Here are some points, each followed by its number:
[ 0.13  0.24  1.1   0.9   0.36  0.22  0.37  0.7  -1.2   0.2   0.26 -0.31  0.32  0.79 -1.13  0.76  0.15  0.59  1.35 -0.24 -0.78 -0.19  0.4   0.27] 0
[ 0.75  0.3   0.95 -0.19 -0.04  0.21  0.42  1.01 -1.41 -0.03  0.16 -0.36  0.28  0.12 -0.04  1.08  0.54 -0.22  1.64 -0.47 -1.03 -0.42  1.22  0.78] 1
[-0.6   0.56  1.62  1.48  1.38  0.19  0.5   0.38 -1.24  0.24  0.13 -0.7   1.04  0.5  -0.49  0.45  0.15 -0.28  1.66  0.35 -0.46 -0.28  0.08  0.2 ] 2
[ 0.43  0.44  1.32  0.5   0.62  0.25  0.47  1.02 -1.52  0.13  0.13 -0.54  0.67  0.39 -0.41  0.9   0.25  0.37  1.59 -0.29 -0.69 -0.42  0.52  0.57] 3
[ 1.3   0.25  1.   -0.96  0.35  0.1   0.35  1.08 -1.63 -0.44 -0.29 -0.83  0.39 -0.28  1.43  0.58  0.71 -1.58  1.92 -0.06 -1.28 -0.45  1.49  1.08] 4
[ 1.13  0.31  1.2  -0.83  0.13  0.1   0.28  1.2  -1.68 -0.26 -0.16 -0.75  0.32 -0.23  0.84  1.06  0.74 -1.02  1.97 -0.52 -1.12 -0.46  1.44  1.04] 5
[-0.02  0.56  1.94  0.8   1.18  0.05  0.39  0.89 -1.59  0.21  0.15 -1.14  1.14  0.19  0.54  0.84  0.34 -1.3   2.24  0.3  -0.7  -0.13  0.45  0.61] 6
[ 0.84  0.37  1.62 -0.52  0.56  0.    0.15  1.57 -1.43  0.28  0.13 -1.3   1.33 -0.29  0.78  1.37  0.49 -1.42  2.21 -0.93 -1.17 -0.22  1.22  0.65] 7
[ 0.4   0.42  2.21 -0.8   0.78  0.07  0.01  1.77 -1.39  0.28  0.42 -1.75  1.78 -0.27 -0.04  1.84  0.21 -1.58  2.36 -1.33 -1.14  0.45  0.72  0.31] 8
[-0.12  0.19  2.15 -0.18  1.05  0.03  0.44  1.62 -1.19  0.49  0.16 -1.96  1.9  -0.47  0.52  1.09  0.37 -2.11  2.29 -0.65 -1.03  0.48  0.53  0.28] 9
[ 0.48 -0.06  1.16 -0.68  0.39  0.19  0.41  1.15 -0.63  0.33  0.75 -1.24  0.76 -0.49 -0.88  1.09  0.14  0.16  0.79 -1.26 -0.73  0.35  0.81 -0.26] 10
[-1.09 -0.72  0.16  0.21  1.23 -0.25  0.53  0.79  0.5   0.82  0.55 -1.23  1.51 -0.62 -1.14  0.43 -0.54 -0.61 -0.31 -1.06 -0.09  1.18  0.52 -1.08] 11
[-0.26 -0.23  0.22  0.03  0.59  0.03  0.62  0.68 -0.42  0.26  0.4  -0.75  0.43 -0.39 -0.46  0.42 -0.21 -0.14  0.07 -0.75 -0.33  0.43  0.7  -0.29] 12
[ 0.55  0.33  0.48 -0.78 -0.92  0.55  0.19 -0.64 -0.18 -0.29 -0.82  0.61 -0.64 -0.13  0.69 -0.71  0.25  0.59  0.27  0.49 -0.5  -1.33 -0.2   1.55] 13
[ 0.91  0.98  1.19 -0.84 -1.51  0.76  0.64 -1.54 -0.7  -0.5  -0.29  0.56 -0.95  0.27  1.11 -0.44 -0.52  0.85  0.96  1.11 -0.15 -1.2  -0.41  1.29] 14
[ 1.15  0.92  0.86 -0.37 -0.91  0.65  0.92 -1.46 -0.82 -0.01 -0.28  0.52 -0.58 -0.14  1.16 -0.19 -0.5   1.56  0.41  0.95 -0.08 -1.49  0.18  0.78] 15
[ 1.18  0.57  0.33 -0.4  -0.78  0.23  0.76 -1.29 -0.32 -0.67  0.54 -0.42 -0.38  0.44  0.93 -0.17 -0.62  1.22  0.59  1.19 -0.05 -0.63 -0.02  0.38] 16
[ 1.05  0.56  0.38 -0.5  -0.83 -0.24 -0.22 -0.71  0.31 -1.17  1.2  -0.82  0.2   1.07  0.45 -0.71 -0.85  0.35  0.93  1.42 -0.28  0.4  -1.16 -0.28] 17
[ 1.4   1.37  0.12 -0.51  0.14 -0.22  0.85 -1.31 -0.34 -1.29  1.07 -0.25 -0.98  0.39  0.93 -1.15 -1.12  0.85  0.15  1.44 -0.11 -0.05 -0.58 -0.5 ] 18
[ 2.1   3.71  0.25 -0.47  1.57 -1.9   0.44 -0.88 -0.16 -2.35  2.04  0.4   0.31  0.48  0.25 -1.71 -2.52 -1.21 -0.25  1.04 -0.34  2.   -2.97 -1.75] 19
[ 0.85  1.81 -0.19  0.05  1.15 -0.78  0.76 -0.64 -0.11 -1.04  1.1   0.48 -0.38  0.21 -0.02 -0.54 -1.18 -0.38 -0.4   0.6  -0.04  0.85 -0.79 -1.22] 20
[ 0.22  0.46 -0.67  0.06  0.72 -0.22  1.01 -0.31 -0.15 -0.2   0.39  0.62 -0.27 -0.11 -0.11  0.01 -0.82  0.13 -0.98  0.05  0.27  0.32  0.34 -0.75] 21
[ 0.35  0.45 -1.02 -0.32  0.52 -0.19  0.98 -0.4  -0.1  -0.61  0.6  -0.09 -0.3   0.    0.4  -0.53 -0.7   0.43 -0.5   0.37  0.19  0.35  0.15 -0.58] 22
[ 0.72  0.85 -1.23 -0.09  0.83 -0.51  0.72 -0.17 -0.3  -0.46  0.77 -0.24 -0.15 -0.01  0.58 -0.84 -0.89  0.27 -0.18  0.55  0.18  0.79 -0.15 -0.91] 23
[-0.24  0.69  0.22  1.1   1.45 -0.07  0.89  0.04 -0.7   0.44  0.44 -0.26  0.69  0.16  0.3  -0.1  -1.14 -0.74  0.5   0.64  0.36  0.44 -0.43 -0.7 ] 24
[ 0.19  1.24  0.2   0.79  0.95  0.67  0.42 -0.19 -0.86  0.73  0.95 -1.46  0.2   0.53  0.08  0.19 -1.78  0.47 -0.16 -0.62  0.32  1.09 -0.45 -0.91] 25
[-0.82  1.09 -0.56  2.08  2.04  1.17 -0.12  0.3  -0.98  0.86 -0.5  -1.07  0.81  0.65  0.13 -0.31 -0.84 -0.49  0.51  0.28 -0.06  0.69 -0.13 -0.21] 26
[ 0.    0.71 -2.3   1.58  1.45  1.8  -1.04  1.07 -0.98  1.33 -0.81 -0.79 -0.12  0.53  0.53  0.29 -1.08 -0.2  -0.53 -0.8   0.1   1.41  0.66 -0.68] 27
[ 0.29  1.24 -3.16  2.19  1.35  2.39 -2.4   1.29 -0.91  1.42 -1.16 -0.94 -0.67  1.12  0.17 -0.48 -0.96  0.94 -1.04 -1.42 -0.26  1.36  0.9   0.09] 28
[ 0.77  2.29 -5.25  2.67  1.06  3.84 -5.    2.47 -1.1   2.47 -1.82 -1.8  -1.31  1.62  0.25 -0.58 -1.79  1.99 -2.05 -3.26 -0.19  2.47  1.53  0.37] 29
[-0.57  1.09 -0.95  2.56  2.08  1.74 -1.03  0.76 -1.35  1.1  -0.63 -1.02  0.43  0.97  0.49 -0.36 -0.85 -0.05  0.76  0.14  0.12  0.89 -0.11  0.09] 30
[ 0.19  1.27 -1.8   1.45  0.68  1.54 -1.9   1.08 -0.91  1.06 -0.39 -1.05 -0.72  0.84 -0.05 -0.12 -0.49  1.82 -0.37 -1.13 -0.15  0.7   1.    0.17] 31
[ 0.64  0.38 -1.83  0.21  0.28  1.08 -0.55  0.36 -0.65  0.17 -0.08 -0.78 -1.1   0.08  0.66 -0.08 -0.07  1.83 -0.31 -0.16  0.08  0.19  1.41 -0.08] 32
[ 0.48  0.41 -1.61 -0.17  0.44  1.13 -0.62  0.26 -0.4  -0.1  -0.11 -0.11 -0.87  0.25  0.48  0.3  -0.02  1.26 -0.5  -0.5  -0.23  0.21  1.33  0.19] 33
[ 0.63 -0.06 -0.71 -0.01  0.28  0.94 -0.13  0.65 -0.75 -0.23 -0.07 -0.23 -0.39  0.    0.1   0.54  0.26  0.64 -0.1  -0.45 -0.68  0.14  1.42  0.39] 34
[-0.3  -1.08  0.35  0.89 -0.9   0.81 -0.8  -0.87 -0.44  0.45  0.05 -0.19  0.3   0.34 -0.66  0.85  0.13  1.06 -0.26  0.83 -0.41 -0.74  0.73 -0.35] 35
[ 0.54 -0.42 -1.23  0.47  0.45  1.04 -0.01  0.15 -0.88  0.17  0.14 -0.94 -0.44  0.    0.74  0.53 -0.42  1.34 -0.42  0.04  0.12  0.1   1.33 -0.46] 36
[ 0.25 -0.71 -0.04  0.52 -0.42  0.89 -0.86 -0.44 -0.34 -0.04  0.56 -1.13 -0.18  0.23 -0.56  0.49  0.24  1.03 -0.26  0.32 -0.11 -0.32  0.53 -0.2 ] 37
[-0.11 -0.77  0.7   0.39 -1.06  0.62 -0.97 -0.65  0.17 -0.46  0.8  -1.05  0.13  0.09 -0.99  0.61  0.71 -0.13  0.04  0.24  0.    0.03 -0.64 -0.2 ] 38
[-0.17 -0.59 -0.18  1.05 -0.41  0.82 -1.38 -0.24 -0.19  0.19  0.3  -0.43  0.21  0.15 -1.11  0.44  0.53  0.93 -0.48 -0.29 -0.44 -0.02 -0.02 -0.17] 39
[-0.37 -0.71  0.54  0.21 -1.19  0.9  -0.76 -0.48  0.19 -0.56  0.65 -0.49 -0.3   0.6  -0.64  0.27  0.55  0.1  -0.09  0.12 -0.08 -0.29 -0.4   0.33] 40
[-0.48 -0.97  1.78 -1.01 -3.64  1.76 -2.2   0.57  0.06 -0.36  0.19 -1.13 -1.27  2.5  -0.38  0.66  1.01 -0.78  2.33 -0.23 -0.76 -0.32 -1.35  2.73] 41
[-0.28 -1.26  2.54 -1.77 -4.23  2.24 -2.75  0.95  0.06 -0.35 -0.16 -1.17 -1.49  2.76  0.12  0.71  1.42 -1.41  2.69 -0.26 -1.29 -0.62 -1.52  3.42] 42
New points follow, each followed by the number of its nearest point above by angle.
[ 0.61  1.47  0.33 -0.64  0.89 -0.01  1.06 -1.01 -0.51 -0.84  0.7  -1.03 -1.21 -0.53  0.43 -0.27  0.06  1.79 -0.24  0.29  0.17  0.   -0.18 -0.63] 18
[-0.62 -0.9   0.47  0.11  0.41 -1.88 -1.14  0.69  0.67 -0.72 -3.97  3.56  1.38 -2.26  0.39 -2.07  0.34  0.26  0.88  1.66  3.19 -2.09 -3.24  1.86] 13
[ 1.43  1.67  0.12 -0.84  0.08 -0.37  1.24 -0.93 -0.29 -1.33  1.19 -0.72 -0.81  0.37  1.08 -1.1  -1.31  0.79  0.69  1.05  0.36  0.35 -0.86 -0.15] 18
[-1.39  0.14  1.03  1.67  0.6   0.53  0.23 -0.38 -0.36  0.12  0.42 -0.63  0.21  1.11 -0.27 -0.61 -0.01  0.11  0.87  1.13  0.05 -0.14 -0.54 -0.17] 2
[-2.05 -0.41  0.67  1.28 -0.25  1.05 -0.19 -0.88  0.27 -0.07  0.22 -0.52 -0.47  1.41  0.66 -1.03  0.25 -0.57  0.69  1.29  0.49  0.01 -0.61  0.29] 40
[ 0.51 -1.33 -0.1   0.76 -0.61  0.27 -0.55 -1.18  0.11 -0.06  0.29  0.29  1.   -0.23 -0.84  0.2   0.56  0.76 -0.75  1.1  -1.74 -0.35  0.41 -0.37] 35
[-0.23  0.15 -0.13  0.23  0.26  0.39  0.61  0.28 -0.26  0.   -0.34 -0.17 -0.31  0.3   0.81  0.12  0.1  -0.4   0.39  0.22 -0.08 -0.28  0.8   0.22] 4
[-0.7   0.65  0.7   0.26  1.1   0.37  1.56 -0.42 -0.65  0.72  1.27 -1.13  0.29  0.26 -0.28  0.59 -1.44  0.38  0.27 -0.37  0.32  0.87 -0.24 -0.67] 25
[-0.74  0.05  0.09  0.73  1.52  0.16  1.32  0.14 -1.27  0.81 -0.26  0.12  0.43 -0.72  0.6   1.11 -0.37 -0.33 -0.08  0.64 -0.08 -0.15  0.3  -0.52] 24
[ 0.79 -1.48  0.75  1.53  0.25 -0.25 -1.72 -2.3  -0.33 -2.12  0.85 -0.67  1.87 -2.46 -2.4   2.2   2.36 -3.49 -1.98  0.18  0.04  0.9  -2.11 -1.85] 38
[ 0.19 -0.93  1.8  -0.8  -0.71  1.16  0.3   0.16 -0.64  0.07  1.37 -2.03 -0.79  1.42  1.91  0.84 -0.93  1.77  0.76  0.94  1.7  -0.48  0.19 -0.44] 16
[-1.6  -1.59 -0.1  -0.58  0.32 -0.6  -0.13  1.64  2.24  1.27 -0.05 -0.59  2.23 -1.29 -1.89 -0.33 -0.12 -0.53 -1.16 -2.59 -0.33  1.42 -0.41 -0.6 ] 11
[-1.08 -1.31 -0.5   0.46  0.66 -1.41 -0.94  0.91  0.8   0.71 -2.1   2.01  1.08 -1.87 -0.91 -0.95 -0.2   0.83 -0.62 -0.34  2.22 -0.56 -1.53  0.06] 11
[ 1.94  3.93 -0.37  0.06  2.27 -3.41 -0.24 -0.35  0.92 -2.81  1.95  0.52  2.23  0.24 -0.16 -2.7  -2.63 -2.66 -0.31  1.49 -0.4   3.2  -4.66 -1.88] 19
[-1.42 -0.17  1.49  1.75 -0.57  0.65 -0.41  0.34 -0.47  0.61  0.78 -0.55  0.35  1.71 -1.67  0.14 -0.05  1.34  1.19  0.06  0.16 -0.26 -0.83  0.13] 0
[-2.08 -2.95 -0.72  0.85  1.42 -1.85 -1.96  3.13  1.67  1.47 -3.32  2.77  2.77 -2.45 -1.83 -0.67  0.29 -0.13 -0.89 -1.27  2.24 -0.57 -2.39  0.11] 11
[ 0.36 -0.81  0.19  0.28  0.36 -0.35 -0.32 -2.03  0.17 -1.93  0.77 -0.58  1.51 -1.94 -1.84  1.05  1.66 -2.19 -1.25  0.28 -0.01  0.41 -1.17 -1.04] 38
[-0.4  -0.24 -0.04  1.73 -0.59 -1.26  0.6  -0.62  1.28  0.2  -1.48  0.6  -1.39 -0.53  0.73 -0.05  0.11 -1.18  0.02  0.09  2.2  -0.99  0.12 -1.16] 21
[-0.88 -1.15 -0.79  0.48  0.49 -0.65 -0.31  0.68  1.38 -0.33 -2.29  1.77  0.97 -1.39 -0.08 -2.27  1.17  0.09 -0.89  0.34  0.27 -1.29 -1.06  1.1 ] 13
[-2.07 -2.64 -0.97  0.28  0.97 -0.99 -0.92  2.33  2.36  1.69 -0.54  0.14  2.29 -1.33 -2.18 -0.04  0.18 -0.28 -1.68 -2.26  0.49  1.08 -0.19 -1.07] 11
[-1.87 -1.96 -0.55 -0.32  0.3  -0.41 -0.07  1.77  2.35  1.44  0.26 -0.54  2.09 -1.23 -1.96  0.13 -0.24 -0.2  -1.56 -2.37 -0.39  1.66  0.09 -1.06] 11
[-0.86 -1.07 -0.56  0.7   0.33 -0.75 -0.33  0.59  0.6   0.16 -1.94  1.58  0.24 -1.1   0.01 -0.86  0.28  0.12 -0.38  0.17  1.39 -0.97 -0.7   0.29] 13
[ 0.22  0.03 -0.65  0.4   0.32  0.52  0.42 -0.08 -0.85 -0.08  0.24 -0.29 -0.7   0.42  0.82  0.33 -0.22  0.62 -0.35  0.31  0.33  0.07  0.64 -0.47] 36
[-0.63 -1.31 -0.56 -0.12  0.19 -0.42 -0.47  1.04  0.49 -0.19 -1.82  1.5   0.18 -0.82  0.46 -0.89  0.93 -0.46 -0.1  -0.11  0.57 -0.98 -0.44  0.89] 13
[-0.61 -0.51  0.53  0.42 -1.94 -0.16 -1.27 -1.28  0.07  0.74  0.14  0.78  0.03  0.46 -0.73  0.11  0.14  0.53 -0.19  0.66 -0.93 -0.92  0.42 -0.05] 35
[-0.54  0.09 -0.18  0.85 -0.03  0.89 -0.11 -0.27 -0.05 -0.05 -0.29 -0.26 -0.74  0.67  0.42  0.21  0.03 -0.08  0.18  0.2   0.34 -0.16  0.54  0.18] 30
[-0.07 -0.18  1.35  0.71  0.05 -1.69 -0.35 -1.35 -0.22  2.46  0.18  1.5  -0.44 -1.28 -1.35  0.45  0.79  0.59 -1.75  0.12 -0.14 -1.23  0.69 -0.75] 35
[ 0.31 -0.51  0.41  0.04  0.09 -0.37 -0.36 -1.77  0.21 -1.08  0.8  -0.58  1.04 -1.3  -1.71  0.43  1.53 -1.73 -0.81  0.03  0.05 -0.13 -0.89 -0.54] 38
[-1.61 -2.51 -0.67  0.75  1.02 -1.38 -1.53  2.17  1.67  0.57 -2.46  1.96  1.85 -1.94 -1.01 -1.76  1.49 -0.05 -1.18 -0.53  0.61 -1.05 -1.24  0.58] 11
[-0.4  -0.05  0.74 -0.21  0.67 -0.87  0.83 -0.14  0.63  1.68 -0.25  0.85 -1.38 -1.18 -0.04  0.73  0.45  1.29 -1.44 -0.02 -0.22 -0.61  1.05  0.02] 21
[-1.88 -1.83 -0.65 -0.47  1.11 -0.32 -0.08  2.49  2.44  2.66  1.3  -2.    2.39 -1.11 -2.93  1.93 -1.68  0.14 -1.91 -4.21  0.3   3.35  0.36 -2.78] 11
[-1.25 -0.96 -0.79 -0.39 -0.06 -0.31  0.74  0.36  1.86  0.42  0.2  -0.13  1.64 -0.83 -1.15 -1.02 -0.3  -0.12 -1.02 -1.11 -0.17  1.1  -0.76 -0.56] 11
[ 0.51 -0.22  0.25  0.52 -0.63 -1.18 -1.23 -1.05 -0.12  0.12  0.08  0.62  0.63 -0.09 -1.03  1.02 -0.38  0.55 -0.44  1.02 -0.72 -0.67  1.18 -0.99] 35
[-1.1  -1.77 -0.74  0.73  0.62 -0.76 -0.77  1.37  1.49 -0.12 -2.46  1.88  0.8  -1.68 -0.41 -2.68  1.82 -0.04 -0.93  0.    0.14 -1.34 -0.97  1.18] 13
[ 0.05  0.15  0.67 -0.61  0.45  0.21 -0.46 -0.57  0.06 -0.34 -0.32 -0.46 -0.79 -0.49 -0.6  -0.36  2.13  1.47  0.08  0.26 -0.28 -1.12 -0.01  0.26] 13
[ 1.61  0.36  1.15 -1.49 -0.54  0.21  0.27  1.43 -0.79  0.72  0.28 -1.08  0.33 -0.69 -0.63  1.13 -0.17  0.65  0.83 -2.36 -0.89 -0.05  0.79  0.66] 10
[-0.92 -0.44  0.   -0.37  0.67 -0.09  0.92  0.66  0.89  1.15  0.73 -0.91  0.69 -1.08 -1.24  0.41 -1.08  0.58 -1.35 -1.85  0.28  1.3   0.35 -1.27] 11
[ 0.57 -2.    0.05  0.88 -0.29  0.63 -0.27 -0.88  0.08 -0.22  0.    0.14  0.65 -0.56 -1.4   0.12  1.05  1.22 -0.88  1.11 -1.55 -0.76  1.31 -0.06] 35
[-0.34  0.07 -0.14  0.34 -0.08 -0.74  0.72 -1.07  0.55  0.28  0.22  0.12 -1.01 -0.47  0.07  0.2   0.51 -0.75 -0.11  0.1   1.14 -0.59  0.59 -0.73] 21
[ 0.09 -0.33  0.01  0.38  0.41 -0.48  0.14 -1.21 -0.31  0.59  0.76  0.89 -0.28 -0.68 -0.67 -0.41  0.58 -0.35 -1.1  -0.03  0.21 -0.4   0.52 -0.21] 21
[-0.81 -1.05 -0.84  0.29  0.22 -0.92 -0.47  0.51  0.85 -0.35 -1.35  1.85  0.46 -1.07 -0.11 -1.62  0.56  0.26 -0.44  0.48  0.92 -0.76 -0.65  0.58] 13
[-1.32 -0.88  0.03 -0.19  0.9  -0.23  0.62  1.41  1.68  1.51  0.95 -1.37  1.44 -1.24 -1.75  0.81 -0.91  0.19 -1.4  -2.94  0.28  1.92  0.23 -1.62] 11
[-1.63 -1.79 -1.08 -0.81 -1.01 -0.37  0.87 -0.14  2.12  0.03  0.09 -0.06  1.91 -0.58 -1.08 -1.18 -0.15 -0.38 -0.84 -0.64 -0.55  0.72 -0.08 -0.37] 11
[ 0.14 -0.32  0.18 -0.01 -0.55 -0.36 -0.05 -1.36  0.16 -0.22  0.31  0.08 -0.06 -0.52 -0.15  0.    0.84 -1.18 -0.4   0.38  0.65 -0.53 -0.15 -0.39] 38
[ 0.29 -0.49  0.01  0.25 -0.06 -0.38 -0.02 -1.93 -0.19 -0.88  0.82 -0.24  1.17 -1.52 -1.58  0.66  1.16 -1.36 -1.11  0.25  0.09  0.02 -0.36 -0.55] 38
[-0.82 -1.05 -1.02 -0.3   0.16  0.11 -0.03  0.92  1.37  0.23 -0.26  0.13  0.5  -0.51 -0.49 -0.24  0.46  0.11 -0.73 -1.13 -0.13  0.36  0.24 -0.21] 11
[ 2.01  3.63 -0.54  0.03  2.55 -3.37 -0.86 -0.31  0.87 -2.75  1.95  1.19  1.73  0.27 -0.23 -2.16 -2.49 -3.09 -0.27  1.37 -0.53  2.81 -4.2  -2.18] 19
[-0.27  0.69  0.82 -0.01  0.26  0.47  1.19 -0.18 -0.33  0.42  0.67 -0.73 -0.19  0.07 -0.37  0.37 -0.66  0.74 -0.04 -0.43 -0.04  0.24  0.38 -0.39] 25
[ 0.01 -0.57  0.33  1.11 -0.21 -0.89 -0.42 -1.54 -0.05  0.63  0.23  0.42 -0.12 -1.03 -0.71  0.85  0.84 -0.42 -0.89  0.1   0.39 -0.72  0.42 -1.18] 35
[ 0.82 -2.31  0.43  1.33 -1.45  0.85 -1.12 -1.55 -0.2   0.93 -0.01  0.81  1.7  -0.14 -1.31  1.59  0.65  1.38 -0.31  0.84 -2.7  -1.67  0.87 -0.55] 35
[-0.28 -0.31  1.43  0.22  0.31 -1.57 -0.15 -0.84  0.01  2.53  0.05  1.64 -0.54 -1.46 -1.37  0.34  0.65  1.07 -1.88 -0.03 -0.36 -1.31  0.81 -0.17] 35
[ 0.31  0.14  0.91 -1.44  0.46  0.17  0.36  0.41  0.04  0.16 -0.06 -0.5  -0.11 -0.86 -0.18 -0.14  0.92  1.36  0.33 -0.88 -0.83 -0.93  0.76  0.49] 10
[ 0.32 -0.73  0.55 -0.06 -0.16 -0.03 -0.43 -1.25 -0.46 -0.02  0.83  0.56  0.45 -0.41 -0.91 -0.05  1.09 -1.44 -0.81  0.03  0.04 -0.17 -0.23  0.19] 38
[-0.41 -0.85  0.27 -0.14 -0.4  -0.62 -0.74  0.13  0.7  -0.76 -2.48  1.99 -0.11 -0.95  0.68 -1.55  0.81 -0.14  0.75  1.09  1.63 -1.39 -1.66  1.38] 13
[-1.84 -0.92 -1.09 -0.12  0.6   0.26 -0.57  1.62  2.3   2.35  0.79 -2.06  1.63 -0.7  -2.41  1.31 -1.1   0.72 -1.7  -3.66 -0.16  2.73  0.57 -1.77] 11
[-0.44  0.2   0.35  0.32  0.18 -1.76  0.89 -1.26  0.63  1.68  0.02  0.78 -1.05 -1.1   0.2   0.03  0.69 -0.41 -0.67 -0.1   1.21 -0.87  0.85 -0.63] 21
[ 0.6   0.28 -0.13  0.04  0.98  0.49  0.74  0.57 -1.95 -0.1  -0.51 -0.68  0.26 -0.35  1.92  0.51  0.37 -2.07  1.32  0.75 -0.52 -0.41  1.15  0.08] 4
[-1.32 -0.64 -1.21  0.02  0.91  0.26 -0.21  1.77  1.86  2.37  0.85 -1.84  1.26 -0.37 -2.52  1.73 -1.95  0.54 -1.47 -3.94  0.25  2.79  0.73 -2.18] 11
[-1.36 -1.16 -0.5   0.84  0.43 -1.01 -0.51  1.63  0.91  0.63 -2.56  2.14  0.32 -1.2   0.03 -0.58  0.48 -0.24 -0.54 -0.03  1.7  -1.3  -0.75  0.7 ] 13
[-1.44 -1.81 -0.25  0.53  0.79 -1.36 -1.22  1.43  0.97  0.9  -1.85  1.8   1.47 -2.   -1.19 -0.68 -0.06  0.66 -0.62 -0.77  1.95 -0.16 -1.57 -0.11] 11
[ 0.15 -0.19 -0.38  0.07  0.23 -0.88  0.25 -1.53  0.26  0.02  0.51  0.29  0.3  -1.1  -1.36  0.36  0.61 -0.66 -0.78 -0.03  0.73 -0.19  0.1  -0.7 ] 21
[ 1.25 -0.05  1.26 -0.75 -1.46  0.49 -0.7   1.59 -1.4   0.08  0.32 -0.22 -0.05  0.96 -1.61  1.62  0.49  0.82  1.99 -1.57 -1.42 -0.6   0.76  1.48] 1
[-1.67 -2.19 -0.39  0.38  1.06 -1.38 -0.96  1.99  1.5   0.7  -1.53  1.55  1.77 -1.71 -1.45 -0.86  0.37  0.48 -0.93 -0.99  1.32 -0.05 -1.12 -0.25] 11
[-0.65 -0.47 -0.36  0.06  0.22 -0.06  0.28  0.19  0.39  0.18 -0.09  0.71 -0.08 -0.28  0.01 -0.23 -0.01  0.13 -0.68 -0.09  0.16 -0.13  0.37  0.07] 21
[-0.13 -0.26  0.1   0.17 -2.15 -0.49 -1.   -1.45  0.22  0.6  -0.15  0.37  0.61  0.38 -0.82  0.07 -0.23  0.5  -0.04  0.89 -0.87 -0.74  0.34 -0.29] 35
[-0.92  0.19  0.77  1.39  0.67  0.57  0.6  -0.01 -0.69  0.04 -0.02 -0.45  0.35  0.54 -0.03 -0.13  0.01 -0.28  0.99  0.93 -0.21 -0.25  0.12  0.29] 2
[-0.18 -0.47  1.01  1.03 -0.32 -1.08 -0.63 -1.55  0.06  1.12  0.32  0.69 -0.73 -0.65 -0.64  0.39  1.44 -1.29 -1.02  0.28  0.61 -0.62 -0.36 -0.87] 38
[ 0.13 -0.16  0.8   0.4  -3.12 -1.34 -2.12 -1.91 -0.16  1.49 -0.43  1.01  1.86 -0.25 -1.84  0.27 -0.73  1.4  -0.05  0.68 -1.82 -1.71  1.43 -0.73] 35
[-1.84 -2.17 -0.37  0.15  1.08 -0.49 -0.58  2.19  1.96  1.49 -0.36 -0.46  1.83 -1.41 -1.93  0.1   0.16 -0.17 -1.49 -2.56  0.23  1.11 -0.14 -0.94] 11
[ 0.82 -0.14  0.99 -1.42 -0.31 -0.14  0.02  1.56 -0.38  0.84  0.45 -0.86  0.9  -0.94 -0.88  1.09  0.12  0.15  0.34 -2.57 -0.83  0.56  0.67  0.12] 10
[ 1.7   1.89  0.27 -0.83  0.41  0.2   1.72 -1.33 -1.01 -1.    1.07 -0.44 -1.56 -0.13  1.69 -0.5  -1.47  1.14 -0.16  1.12  0.62 -0.23  0.29 -0.44] 18
[ 0.95  1.16 -1.24 -0.51  0.47  1.2   3.27  1.44 -3.79  1.56 -1.56  2.2  -0.36  1.12  2.31  3.04 -2.09 -1.17 -1.74 -0.29  0.86 -2.32  1.45  0.24] 21
[-0.37 -0.02 -0.16  1.66 -0.01  0.74 -1.99 -0.7  -0.74 -0.53 -0.16 -0.62 -0.73 -0.33 -0.38  1.56  1.9   0.66 -0.9  -0.47 -0.05  0.62  0.05 -0.87] 39
[ 0.19  0.11 -1.08 -0.08  0.64  0.14  1.59  1.06 -2.02  1.15 -1.67  2.15  0.1  -0.19  0.8   0.82 -1.48 -0.38 -0.96 -0.17  1.41 -1.5  -0.05 -0.15] 21
[-0.16  1.08  0.15  0.73  0.26 -0.69 -0.69 -0.19  0.36 -0.78  0.86 -0.13  0.38  0.94 -0.69 -0.77 -0.43 -0.16  0.16  0.45 -0.24  0.76 -1.56 -0.67] 19
[ 0.32 -0.77  0.57  0.21  0.11 -0.22 -1.04 -1.54 -0.4  -0.1   0.75  0.72  0.38 -0.59 -1.12  0.12  1.9  -1.83 -0.78  0.04  0.32 -0.35 -0.67 -0.12] 38
[-1.37 -0.71 -0.79  0.23  0.62 -0.18 -0.37  1.25  1.53  1.92 -0.05  0.04  0.45 -0.91 -1.28  0.92 -0.82  0.74 -1.38 -1.98  0.82  1.18  0.42 -1.4 ] 11
[ 0.54 -1.5  -0.23  0.74 -0.45  0.58 -0.34 -0.89  0.03 -0.07  0.29  0.52  0.66 -0.18 -0.86  0.53  0.46  0.96 -0.77  0.88 -1.87 -0.41  0.66 -0.49] 35
[-0.52 -1.18  0.07 -0.33 -0.28 -0.93 -1.21  0.84  1.09 -0.82 -2.94  2.48  0.77 -1.36  0.55 -2.06  0.98 -0.27  0.52  1.22  1.69 -1.68 -2.06  1.86] 13
[-0.81 -0.11  1.48 -2.13  0.95  0.08  0.53 -0.09  1.01  0.3  -0.15 -0.34 -0.34 -1.83 -0.22 -0.5   1.93  3.   -0.9   0.06 -1.24 -1.41  0.73  0.27] 13
[ 0.19 -0.08 -0.41 -0.44 -1.03 -0.57 -0.08 -0.93  0.52 -0.27  0.3   0.53  0.29  0.77  0.06 -1.15 -0.05 -0.5   0.11  0.67 -0.53  0.09 -0.67  0.29] 17
[-1.15 -2.31 -1.2   0.02  0.02 -0.96 -0.68  1.64  2.34  0.52 -1.06  0.33  1.59 -1.07 -0.8  -1.    0.85 -0.82 -0.71 -1.31 -0.28  0.26 -0.26 -0.08] 11
[-0.17 -0.45  0.79  0.19 -0.17 -0.23 -0.17 -0.72 -0.2   1.49  0.3   1.24 -0.86 -0.41 -0.32 -0.09  1.11 -0.26 -1.02  0.17  0.09 -0.72  0.25  0.  ] 35
[-1.65 -1.96 -0.58  0.74  1.17 -1.56 -1.51  2.23  0.98  0.64 -3.1   3.06  2.02 -2.07 -0.96 -1.18  0.35  0.31 -0.68 -0.24  2.16 -1.36 -2.17  0.55] 11
[-0.09  0.09 -0.71 -0.53 -0.18 -0.75  1.03 -1.    0.37  0.56  0.26  0.54 -0.5  -0.73 -0.59  0.18 -0.06  0.29 -0.14 -0.24  0.77 -0.58  0.87 -0.24] 21
